[  3.7 -32.3 -63.4 -21.6 -26.4] gives -63.4
[ 66.4 -14.6  22.8  54.5 -30.4  -8.7 -35.4] gives -30.4
[-17.2  19.4 -67.4   2.5   0.5 -24.2 -12.0] gives 0.5
[  6.2  -6.6  18.6 -66.1] gives -6.6
[ -6.2 -48.4 -22.9 -20.7  66.8] gives -22.9
[ 52.1 -42.7  10.0   0.0  73.2  59.9] gives 0.0
[ 11.7   6.1  12.1 -16.9 -55.7   9.6  17.1] gives -55.7
---
Q:
[[-24.6   9.7  16.4 -41.0 -26.3]
 [ 49.3 -52.5  16.7  41.3 -43.6]
 [  7.9  25.5 -52.2  30.3 -70.9]]
A: 49.3, 41.3

Q:
[[71.4 45.8 46.4 53.4 55.9]
 [20.0 15.7 11.9 15.7 10.2]
 [16.6 17.8 17.2 16.9 23.2]]
A: 71.4, 55.9

Q: [-67.2   7.1  32.9 -24.0  21.6  45.7]
A: 45.7, 32.9

Q:
[[  3.9 -11.0   7.4 -54.0]
 [ -5.3 -14.9 -14.8 -13.9]]
A: 7.4, 3.9

Q:
[[-12.9   9.5 -46.9  -9.4  10.6  -1.4  -7.8]
 [ 24.4  15.4   1.4   9.4  31.1 -10.7 -55.9]]
A: 31.1, 24.4

Q: [-61.4 -10.9  14.5   0.3]
A: 14.5, 0.3
---
[ 26.1  -1.4  16.1  11.1 -66.0 -11.4 -18.5] ==> -18.5
[ 14.0  25.3  -8.2 -67.6   9.8] ==> 9.8
[ -0.8 -53.0 -42.2 -11.2  13.5  25.6  15.0] ==> 15.0
[-26.8  -4.9  -6.2  28.1 -62.1   3.9] ==> 3.9
[ 25.8 -21.8  62.5 -39.6 -29.2 -36.4  -9.1] ==> -9.1
[ 23.0 -63.6  46.1  18.3 -34.8 -10.5 -18.3] ==> -18.3
---
[  4.0  67.7 -16.6  36.2 -19.4 -10.9  -0.6] | -0.6
[  1.4 -16.5  55.8 -57.1  44.2] | 44.2
[-22.5 -34.5 -40.5  15.7  72.9  -3.9 -65.5] | -65.5
[ 18.2   2.2  44.2 -65.7] | -65.7
[ -6.8  71.8   1.1 -25.9  40.0] | 40.0
[ 62.7  55.0 -35.6  56.0] | 56.0
---
[ 46.0 -28.5  -5.4   0.3  54.7 -17.5] --> -28.5
[ 16.6  -3.0  -6.6  41.2   0.5 -52.3] --> -3.0
[-16.9  52.9 -64.1  31.5 -17.7  45.9] --> 52.9
[-32.8 -55.0  10.6 -22.0  24.6  35.2] --> -55.0
[ -1.3  19.6 -25.9 -52.8   6.1 -67.5] --> 19.6
[  8.6  17.5   6.4  55.2  12.8 -27.5] --> 17.5
[-39.9 -30.6   0.1  -3.8  16.6  62.2] --> -30.6
[ 71.2 -28.1 -72.1  38.9  69.2 -42.1] --> -28.1
[ 18.0 -18.4  53.5 -20.2   9.0  15.9] --> -18.4
---
[-356 -864 -401  -14 -295  812]
-356, 812
[ -8 -25 -29   0  30]
-8, 30
[231 495 224 705 768 486]
231, 486
[-622 -454  519  231  392]
-622, 392
[8710 4455 5643 2581 4648 4965]
8710, 4965
[7703 3301 3783 7862 2842]
7703, 2842
---
[[ 15.8 -25.9  32.2  42.5 -12.1]
 [-18.7 -30.1 -24.8   9.0  12.3]
 [ -2.4  62.4  -0.7 -38.9  26.4]] => 62.4, 42.5

[ -8.0  11.4  17.0 -59.1  12.5] => 17.0, 12.5

[-22.4 -39.9 -53.9 -21.5 -14.7   4.2 -49.2] => 4.2, -14.7

[-72.7  21.1 -11.3 -55.0] => 21.1, -11.3

[[ 32.1 -45.5 -22.7 -61.1   6.2]
 [ -9.4  -0.6   1.2  24.1  31.2]] => 32.1, 31.2

[  3.4 -31.6 -67.8   7.9  36.4] => 36.4, 7.9

[[ 31.7   8.5   5.0  -6.6 -14.3  -0.1]
 [-27.7   6.3  -2.3  -0.1  10.0  -1.0]
 [-57.4  -2.6   6.0  22.0 -28.1  -0.6]] => 31.7, 22.0

[[ -4.5 -39.7  71.4  35.1  -2.4]
 [-43.6 -19.1   9.9 -47.6  -8.3]] => 71.4, 35.1

[[-41.6   8.0 -33.4  59.3 -30.7]
 [-54.7  51.0  -8.4  55.7 -52.5]
 [ -5.4  13.1 -64.0 -11.8 -30.4]] => 59.3, 55.7
---
[-7.6 21.5 13.5 54.9] ==> 13.5

[[-67.2 -33.0   2.6  -7.4  29.9 -12.6  46.8]
 [-28.5   3.1  40.7  -2.3  68.7  46.7  42.5]] ==> 2.6

[-53.2  18.9 -50.0  43.5 -29.8  61.4 -39.7] ==> -50.0

[[  9.3 -24.6   5.5 -15.7   1.2]
 [-53.6  38.1  13.4  34.4 -18.4]
 [-23.3   8.5   1.6   8.2  -5.1]] ==> 5.5

[ 43.5  42.4 -59.8 -53.2  11.1 -24.4 -36.3] ==> -59.8

[[ 57.5  40.5  -0.2  -6.6]
 [  5.0  31.3  58.2  33.7]
 [-47.9 -14.7  13.7  53.1]] ==> -0.2

[[ 16.2   6.3  27.4  -7.5   1.2  20.2]
 [-50.6  25.8 -56.3  -7.5  31.9 -52.6]] ==> 27.4

[[ -9.2 -64.4 -17.6  68.5]
 [ 53.1  40.1 -18.9   0.3]] ==> -17.6
---
[-224  627 -680  168] 627
[1029 5212 7162 9995 6932 9165 6126] 5212
[  76 -549 -301 -371  843 -685] -549
[ 640  -34 -490 -625  -74] -34
[ 717 -409 -738 -523 -482  584 -339] -409
[ 450  990 -718  756  690 -155] 990
